A single turn carries every row of the set below to another of its rows. Some are shown first; where does it send the rows asked next?
zisi: [ 19.1 -29.6  10.4  11.2   0.1  13.7  14.6   5.1  -9.1  23.6  10.8   8.6
  13.5 -14.4 -11.7 -24.4  -0.1  -5.0  21.2  23.1   2.1  -5.3  -9.4   2.9
 -11.3   6.6  -0.3  14.9 -30.1  15.8  -5.8   5.5  12.7 -29.1  -6.4   0.6
  -3.0  21.4   1.3  11.1 -18.2 -14.9  13.6   2.8   0.0   0.6   0.7   1.7
 -10.4  -8.5  -5.7   9.3   1.6 -14.2  -2.1   1.9  22.2 -30.6  -5.3  22.0
  -1.4 -10.9  -0.8  -0.4  11.3]
seku: [-16.1  -6.3 -24.0  -8.3  26.2 -26.5   2.8  -6.2   6.5   6.0  -8.8 -25.4
  -9.8  24.9  10.3   1.2   8.0  -0.8  -4.5   4.4  -1.7   9.2   2.8  -1.0
  12.9   2.7 -27.5  -7.2 -24.0   5.5  -1.2   6.4  14.5 -22.5 -25.3  14.9
  -5.0   1.3  -4.6 -20.1  -4.7  21.0  -1.0  -0.6  -3.6  17.0   8.4   0.0
  15.1  -5.7  -4.3  25.3   9.1   8.4  22.6 -11.3 -15.1   0.0   4.0 -35.9
  10.0  -3.5  -5.9 -20.4   8.1]
vez: [  6.4 -10.1   1.7  32.7  -6.2  29.0  11.1  17.3 -12.5   3.2  -9.6   7.4
  12.6   1.9 -11.2   1.1 -18.4  -1.1   6.6   2.9  -5.0   0.3 -45.8  10.4
 -22.8  12.7   0.6   2.5   8.8  -8.9  23.6   3.6  -7.4  -4.2  16.4   4.5
 -10.5  -8.6  -6.3  12.5  -5.8  23.3  -3.8  -7.2  10.1   8.1  -7.3 -12.6
 -12.0  11.3  -7.3   3.1  20.9 -14.1  -9.4  -0.1   5.1  -8.3  -9.7  19.6
  -6.6  -4.1  -6.5 -12.1  10.4]
navug: [-11.3  -0.6 -17.1 -10.3  15.5 -16.7   0.6  -5.8   9.9   7.6 -11.0 -16.4
 -12.6  22.9  11.8  -0.4   7.7  -1.7  -7.6   5.9  -0.5  13.5   3.3   0.6
  18.8  -0.5 -24.1  -9.5 -22.4   8.6  -6.2   8.9  18.5 -36.9 -17.6  14.5
   8.5   5.4  -5.4 -17.5   2.8  28.2  -6.4   0.0 -15.0   9.0   7.4   1.0
  16.7  -0.6   3.1  11.6  15.3   2.8  25.3 -10.1 -18.4 -13.2   1.8 -36.0
  10.3  -5.7   9.5 -19.6   4.4]
mov: [ -0.4  10.5  43.1   2.3  -7.4   4.7  10.6  29.6   3.9  14.5   3.9   0.0
   7.7 -12.6   1.7  -9.9 -11.6  -6.1  17.0  22.6 -24.6 -11.2  -1.4  10.3
 -11.9  -8.5  29.8   6.8   3.0  -5.4   3.7  13.9  18.6 -18.3 -10.5  10.8
  -5.6   5.9   3.1  17.4 -18.1   4.5 -20.9   1.4  -7.4  22.7 -16.3   6.0
  10.1  -2.9 -18.1  16.8   8.9  -1.0  17.3  -3.7   4.0 -12.9   0.2   7.6
   9.8   1.8 -21.8  -4.2   1.3]
luz: [ -7.9  -3.0 -12.2  -5.5  30.8 -26.0  -4.4  -8.6  11.5   8.8 -12.3 -19.3
  -8.4  29.6  21.9   7.8   5.0  -4.4  -1.6   9.0 -11.1  14.5   2.4   0.9
  14.7  12.2 -17.1  -1.9 -17.8   9.8  -4.0   3.9   6.3 -19.7  -9.3  12.5
  -0.7  -7.8 -11.4 -13.6  -2.7  22.5  -2.2   8.0  -0.4  -1.3  12.4   9.4
   9.9  -9.6  -1.0  26.0  15.1   9.7  19.8 -22.5 -17.8  -9.4   5.6 -36.2
   6.9 -11.2  -7.2 -19.1   4.7]
didop: [-24.3  10.2 -16.4   7.6   2.2 -17.6  -6.4  10.1  12.0  -7.4 -20.4   1.4
   1.4   7.6  -3.5   2.5   0.4 -39.3  -5.7  -7.0  18.3  14.0 -15.4   4.7
   0.5 -12.5 -14.1  -0.7  12.1 -18.7   2.6  -1.4 -18.2 -15.0   0.8   2.1
  39.4  10.6  -0.1  -8.5  -3.3 -22.7  13.8  -9.2  -9.4   7.2  30.7  23.4
  -1.3  -8.2  -5.6  -7.1  -3.5  20.4   0.3  -4.3   3.7  12.3 -11.8 -20.2
  -7.5 -12.2  -1.5   3.1  17.3]
vonoz: [  2.5  -7.6 -13.0 -22.5   5.2  -7.7  -6.7  14.8 -19.0  -2.2  12.8  -6.1
   4.6   9.8 -30.0 -22.7   1.6   3.5   8.5 -14.9   6.3 -34.9  -0.3   6.6
  -4.0  -7.6 -25.1   6.9  14.0  27.4 -12.4  33.4  -7.0   0.7  -3.2  20.6
  -4.0  19.6  -7.4  -9.4  10.3  -2.7  15.0  -0.2  -5.0  10.3  -6.4  -2.2
  22.1  -4.4  14.6   4.2  -5.2   5.2 -17.1 -24.8  -8.7  27.7   2.1   7.8
  -9.4   0.9  -2.1 -30.2  25.0]
Defe: [  9.6   3.7   3.1  31.0  -9.0  19.2   0.2  22.7  -3.6  -5.1  -6.2  21.4
  -5.3  -8.7  -2.4  13.7 -23.1  -5.6   3.5  17.1  -1.0  12.4 -36.3   8.7
   0.5  -5.6  11.1   1.3  18.7  -6.7   9.2  -0.2   0.8   6.8   1.0  -1.6
   1.8 -22.1   7.5  16.4 -17.1  18.3  -6.1 -12.2   1.3   0.5  -7.6 -17.3
  -8.2   7.8 -19.2  14.9   8.1 -16.9  -1.8  -1.3   6.9 -10.1   6.3  14.9
 -10.6  -6.5 -21.6  -4.2   6.0]
poma: [  2.6  11.6  48.0   9.3 -14.5   1.0  -2.0  19.3  10.1  17.0   7.4   1.1
   3.2  -3.5  -5.1 -10.9 -21.5   1.8   6.3  20.5 -28.0  -8.0 -16.5  20.4
 -14.0 -11.9  25.1   2.8   6.4  -0.4   2.9  21.7  12.4 -18.5 -13.7   5.1
  -4.8   5.2  -9.1  13.4 -23.3   5.3 -15.0  -3.5  -5.3  20.1  -8.4   6.7
   8.4  -1.0 -22.6   0.0  12.6 -11.0   6.4   3.4  -8.8 -17.7   5.6   5.5
   2.9   4.8 -21.3 -17.2   4.6]
pite: [ -9.3 -15.3   2.7 -12.1  -7.0   5.4   8.4   2.9  20.6 -11.0   5.4  16.6
  -5.6   8.6  -7.9   7.8  -6.2  -3.9  19.6 -18.2 -18.4 -11.7  -1.2  -1.5
  -1.4   5.5 -10.0  28.3  11.1 -11.6  -7.1  -2.7   8.6   8.8  12.1   6.9
   1.3   9.2  -9.8 -14.6 -13.5 -12.9 -17.7  18.0  20.7 -20.5  -7.9   6.8
  20.5   0.5 -27.8  21.4  -5.1  26.9   3.0 -12.2   4.5  25.9  20.4  22.3
 -23.4   1.5   5.7 -25.2 -10.8]
luk: [  8.3 -12.3  14.3  35.8  -7.9  12.8   1.3  22.3  -8.3  -1.5 -11.1   7.6
  11.2  -5.4   2.3  11.4  -3.7  -8.0  12.6   9.7  -5.0  12.6 -49.6   9.7
 -13.2   0.7   0.6   5.7   5.2  -4.5   4.2   3.2  -4.4   8.3   4.2   2.3
  -7.3 -18.0  -7.4  11.0 -14.3  25.7 -10.0 -17.2  -1.6  -1.0  -0.1 -19.1
 -15.6   9.1  -8.4   2.2  15.5 -15.8  -3.0  -6.1  11.0  -7.0  -1.2  22.9
 -15.7 -13.5 -22.2  -5.9  10.5]
moko: [-17.8 -20.7  -3.2 -13.2   1.5   5.2   9.5  -3.5  26.7   6.4   4.2  11.1
   6.9  19.3  -7.6   3.7 -12.1   3.5  17.2 -26.0  -6.6 -12.3  -6.1   4.3
  -0.7  10.2 -13.7  31.8   5.9 -13.1   0.0   8.3  10.3   5.1   1.9   4.7
   5.4   7.1 -11.3 -18.5 -18.3  -7.8 -15.9   4.6  10.5 -12.3 -10.3   7.3
  25.9 -11.0 -16.3  28.7 -10.5  34.0   1.4 -19.3   4.3  14.5  20.5  20.7
 -26.7   4.9   7.5 -31.9 -19.0]
Tufot: [ 15.4 -31.4  17.3  -1.4  11.4   0.6  11.5  -2.4 -17.4  27.2  15.3   2.5
  11.5 -21.4   2.7 -17.0   3.5  -4.7  20.2  26.2  -5.9  -6.5  -6.0   5.4
 -16.1   3.7  11.2  18.0 -15.4  12.6  -4.7  -6.2  12.5 -20.0   5.8  14.6
   6.3   5.5  -6.9  17.6 -21.5 -10.9   3.4   8.0  -3.6  10.9   7.8  -3.1
  -4.8 -10.6 -10.7   6.8  12.3 -24.6  -1.7   2.3  15.3 -28.1 -13.4   7.5
   8.3 -16.6 -11.6  -8.3  20.7]
Sog: [ 18.9   1.3 -16.4 -28.5  14.0  -4.6  -6.3  16.5 -19.4  -8.6  15.0  -5.6
 -11.5  -2.8 -25.3 -17.6   5.2   3.2  12.3 -18.0 -11.7 -23.3   1.1   3.6
  -2.4  -3.1 -22.9   7.0   2.1  27.9  -8.5  30.0  -6.7  -4.9  12.4  18.5
  -1.4  14.9  -7.8   4.5  13.6   4.5   9.8   6.9 -11.3  10.4   0.8  -1.3
  11.8  -5.3  22.0  -0.5 -10.4   9.9 -18.4 -34.9  -1.7  29.2   5.2  12.7
 -14.8  -4.7   8.0 -22.9  19.3]
doke: [-14.5 -18.0   2.8  -8.0  -2.6   1.7  20.2   0.0  22.9   6.6  -1.3  18.4
  14.1  13.6 -16.9   2.8 -15.6   1.9  23.1 -19.6  -0.9  -6.6  -1.6   5.6
  -3.8  -0.8 -14.0  32.9   5.0 -10.5  -4.9   4.8   0.2  10.2   3.5  14.3
   2.0   9.9  -8.8 -32.0 -12.7  -9.6 -14.4   0.8  16.2 -13.1 -11.1   5.9
  30.1  -4.7 -29.3  18.3 -11.9  27.2   4.6 -16.5  -4.9  25.5   6.9  19.9
 -26.2   8.0   1.2 -32.3  -8.0]
lak: [ 18.6 -30.2  16.2   2.8  15.5  10.7  12.5  -6.8  -8.7  12.7  18.7  -8.5
  11.0 -14.0  -8.2 -24.1  -0.8 -11.8  22.2  25.4  -7.4  -1.4   0.6   7.9
 -14.9  -8.9  11.0  17.4 -19.3  19.9  -3.8  -5.7   4.3 -20.4  -0.9  14.5
   4.2   8.5   5.7  16.3 -23.3  -1.1  -1.6  13.0 -17.9   9.8  13.6 -22.2
  -8.1 -12.3  -2.1  20.5   9.0 -18.2  -2.5  -1.6  18.5 -20.7 -10.3   1.3
   7.8  -7.3   8.3  -6.1  16.5]
rudad: [-26.9   7.8  -7.8   3.5  10.2 -23.9  -6.5  11.6  17.1 -23.8 -15.0   3.6
  -2.5   0.1  -2.7   0.3  -2.6 -43.4 -12.9  -6.0  21.1   7.6 -19.6   8.1
  -1.1  -5.7   0.0  -4.7   6.8 -16.5   0.3  -1.6  -8.5 -10.4   0.6  12.5
  36.1  -1.4   2.1  -5.9   4.8 -14.4  18.2  -5.7 -18.1   1.3  21.7   5.6
 -10.2  -7.9 -16.4  -5.7  -3.8  11.0  -0.4  -7.1  10.7  24.1  -9.6 -25.1
  -4.3  -0.6  -4.9   1.1  19.7]
nar: [ 10.4 -11.0 -22.7 -18.3  -0.2   0.8 -11.1  12.8 -28.7  -5.6   9.4 -10.4
  -7.7   6.5 -24.0 -16.0  -1.5  -1.8  16.5 -22.8  -6.9 -26.1   8.2   5.1
  -4.6  -7.1 -26.8   1.6  13.0  20.6   0.7  19.6 -11.9  -9.7   7.4  24.7
  -4.0  18.7  -3.3  -4.5   4.1 -11.6   5.6   2.4  -2.8   7.4  -0.6  -4.5
  14.4  -6.0  28.4  -2.8  -7.8   9.3 -22.3 -27.5 -15.3  26.7   0.4   9.5
 -11.8  -6.5  -2.3 -23.2  26.5]
vipep: [ -6.5 -24.7   3.3 -10.9  -2.9  18.0  10.9  -1.4  20.5   6.7   8.6   8.9
   9.2  14.8  -2.3  -0.8 -13.7   3.4  21.6 -26.4  -0.6  -9.0   0.1  -7.7
  -0.5  11.9 -16.2  23.1  -2.1 -10.0   9.7  -0.6  15.0   6.7  -0.5   6.2
   4.2   2.5 -15.3 -19.9  -6.6 -12.0 -11.3   9.5  11.5 -23.3 -18.3   1.4
  18.7   1.0 -21.8  20.3  -4.7  26.6  -3.4 -24.8   2.3  12.2  20.8  24.2
 -22.5   9.3   9.8 -27.3  -8.7]
Depuz: [-11.6  -6.8 -14.3 -11.5  17.7 -14.5   8.3   0.1  15.5   6.3  -9.5 -21.3
  -5.5  25.3  15.5  -0.3  10.5  -5.0  -5.2   6.9  -9.3  18.3  14.3  -5.9
  16.0  -0.7 -18.7  -6.7 -23.4   5.3 -12.0   6.5  14.4 -18.4 -17.2   9.1
  -3.5  -9.0   1.1 -20.7   0.8  24.9  10.7   2.7  -2.1  17.6  12.3   5.0
  11.1   0.0 -12.3  27.6   8.5   0.4  24.3 -15.7 -10.7 -11.0   1.1 -36.2
  13.0   1.7  -0.5 -19.5   8.1]
muru: [  7.6 -13.0  21.8  22.9 -10.6  -0.2   1.5   8.4 -14.3   4.0  -5.6  20.4
  33.1 -10.4 -10.4 -15.3  -6.6  -5.5  -0.2  18.9 -16.8  -5.1 -14.1  11.4
  -2.0   3.8 -14.9   8.4  -4.5  11.1 -15.7   2.5 -22.0  -9.9   8.9  11.0
   2.4   6.8  -2.9  10.1 -13.0   2.6 -12.7 -13.3 -17.1   9.3   7.3 -29.6
  10.6 -16.8   3.4 -15.5  -4.5 -35.1  18.2   5.2  27.5  -3.7 -24.0  -7.2
 -15.4  -7.8   7.7  -2.6  -1.4]
mogar: [ 11.1  -7.0  24.2  14.1 -16.2   8.6  -5.8   9.7 -12.1   3.0  -8.1  19.0
  15.0 -14.9 -17.7   0.5  -0.8  -7.6  -8.7   9.7  -2.7  -6.6 -17.9  11.8
   5.4  14.9 -11.0   2.6  -4.7   4.4 -21.5  -1.6 -23.2  -8.9   2.7  16.4
  13.6   6.5  -4.8  15.1 -13.4  13.5 -18.4 -10.5 -20.6  22.7   8.5 -45.6
   6.5 -13.2  -4.8  -6.5  -4.2 -21.9  11.8  -7.8  29.5   7.7 -15.2  -2.6
 -15.2 -10.3  13.4  -2.7  11.9]
kuleb: [-28.5  17.7  -0.9   5.7  18.6 -21.8  -9.0  14.6   7.9  -6.6  -9.9  -9.4
   8.1  12.0  -4.8  -3.1  -2.0 -40.8 -12.2  -2.0  22.2  14.9 -23.9  -6.7
   6.4  -1.6  -0.4  -6.4  15.6 -23.3   2.7   0.1  -8.9 -18.5   1.6  -1.7
  35.1   2.6  -0.9  -7.0  -4.1 -23.2   6.5  -4.3 -14.4  -8.1  11.2  23.1
   1.7  -8.6 -12.5  -9.3  -2.6  13.2   5.8  -5.9  15.6  18.6  -7.2 -26.0
 -13.3  -2.5   9.2  -0.9   8.0]
gobuf: [ 13.2 -11.4 -29.0 -18.6   9.6   0.4  -1.4  23.2 -27.4   0.5  11.8  -0.6
  -7.4  -4.2 -27.3 -12.1   0.6   0.9   6.0  -6.8   9.2 -26.9  -9.2  10.2
  -4.7  -3.1 -20.0   8.1  15.1  15.4  -3.0  29.0  -3.5  -5.1  10.7  11.8
 -10.8  17.0  -1.4  -7.5   6.2 -13.0   5.8  12.2 -11.5   3.1  -6.1  -1.5
  13.1   5.4  23.4  -6.9  -6.0  10.1 -23.0 -27.2  -5.8  26.5   0.8   8.2
 -13.9  -7.0  10.2 -22.9  22.8]
kosu: [  7.7   2.0 -25.1 -24.3  14.7  -9.8 -14.2  19.6 -23.5  -1.5  10.6  -6.0
  -7.3   4.6 -25.6 -18.3   3.0  -0.3   2.6 -18.4   5.0 -33.9  -6.8   4.7
  -7.3  -5.5 -29.9   8.6  17.1  20.3  -5.2  25.6  -7.4  -4.3   4.2  12.7
  -4.6  25.4   3.5  -1.3   1.5  -9.1  11.2   9.4  -4.5  10.8  -5.0   2.3
  16.4  -9.1  25.9   6.2  -8.8   7.2 -21.2 -27.3  -7.1  29.1   0.2  10.4
 -15.4  -4.0   5.8 -26.5  15.4]
Lirok: [-28.2   8.9 -16.9   3.7  17.0 -29.2 -10.5   9.2  11.0 -10.4  -7.1  -8.9
   6.8   9.2  -3.8  -2.9  -7.5 -39.7  -3.8 -10.3  23.7   4.6 -23.9  -4.7
   0.2  -6.1 -10.3   1.7  12.1 -22.9   0.6  -1.0  -3.5 -11.8  -2.8  10.2
  37.7  -2.0   1.0  -7.0  -7.1 -22.4  10.3 -12.4  -8.2   3.0  21.9  19.7
  -1.1 -15.4 -14.3  -1.1  -5.0  19.4   0.2 -10.6  11.2  25.3  -9.0 -27.7
 -15.3  -5.4  -3.2   7.1   5.7]
zuvid: [-19.2   4.1 -11.6  14.4  19.5 -34.1 -22.6  11.0  10.4  -8.5  -6.3  -3.8
   0.1   0.9  -0.8   3.2   1.5 -41.3  -1.4  -6.3  15.0  12.5 -22.9  -3.8
   5.8  -4.3  -5.1   4.7  10.4  -8.6  -2.0  -2.3  -3.5 -10.7   4.1   6.6
  43.9   2.3 -10.0  -1.9  -6.7 -20.8  12.9  -4.0  -7.6  -4.0  25.7  19.1
  -4.4 -13.1   2.0  -7.7  -0.1  18.4  -1.6  -9.6   1.3  19.7 -10.0 -20.5
  -8.3 -13.8  -3.9  10.3   7.4]
Kidu: [  9.6  -9.3  25.1  28.5 -11.9  -8.9   5.9   1.9 -21.6  11.3 -11.3  16.0
  16.4   1.7 -13.5  -9.5  -7.9  -8.9  -7.1   7.7 -11.0   3.4 -18.5   8.0
  -0.4  15.9  -1.0  -1.7 -16.9   9.2  -2.9  -1.3  -6.9 -23.8   4.1  18.9
   2.0   2.4   0.7   6.9 -18.1   7.5 -20.3  -3.1 -10.9  16.5   2.2 -24.4
  -2.4  -7.9  16.0 -24.6 -17.7 -29.6  23.3  -6.8  18.6  -5.2 -17.3  -5.3
 -21.1   6.0  11.6   3.6  -2.4]
vilan: [ -7.5 -13.9  -1.0  -8.9  -9.4   4.9  18.6  -5.1  15.3   6.4   2.3   7.7
  -4.1  14.9  -0.8   3.5 -16.7  -0.8  23.7 -17.1 -12.2   2.2   3.8   2.2
   1.7   6.5 -13.1  27.4   6.3 -10.0   5.9   3.5  -4.9   7.2  -0.7   9.7
  -1.4   8.1  -9.3 -20.0 -14.5 -15.9 -14.1   7.9  15.7 -20.1  -4.1  11.7
  17.7  -1.2 -18.8  12.7 -17.1  37.8   3.2 -23.1   1.3  18.6  21.5  26.4
 -34.6   3.0   0.6 -27.9  -9.4]
Lutap: [ -3.6  -0.8  47.2   6.6 -15.6   0.1   1.3  15.1   1.9  21.8  -6.2   0.9
   1.2  -5.1  -1.7 -11.8 -25.9 -19.3   0.4  23.5 -25.6 -13.9  -6.2   5.6
 -13.0   3.6  14.7  -8.3   4.6  -6.9   7.1  18.4  -0.6 -23.1 -13.3  -0.2
  -5.2   5.6  -1.9  21.6 -17.1  -5.9 -13.8 -13.3  -2.5  19.5 -15.8   4.2
   1.9   5.4 -12.0  -8.7  17.6  -2.9   6.0  10.1  -2.1 -26.4  16.8  -7.2
   5.9  -9.7 -10.3  -6.8   0.8]
veri: [-15.4   6.8 -15.7  -6.2  14.7 -17.9   7.3 -10.5   7.1   7.5 -18.5 -29.8
  -5.4  31.0  15.4   2.3  10.7  -1.6  -8.7  -0.3  -8.0  14.8  11.5   1.1
  15.7   7.4 -16.5  -7.4 -18.5   7.2   2.5   3.4   7.2 -24.0 -23.3  15.0
   0.4   2.0  -3.2 -23.9  -0.7  18.4   2.2   0.7  -3.2   5.2  11.2  10.9
   5.7 -13.9  -2.3  25.0  10.2   8.4  23.5 -14.2 -16.3 -15.6  -4.6 -25.0
  10.3   6.5  -7.2 -25.9  19.9]

pite turns into rudad
moko turns into Lirok
vez turns into Kidu
Where do these go?
kuleb turns into gobuf
Tufot turns into poma
vonoz turns into luz
mov turns into Defe
nar turns into veri

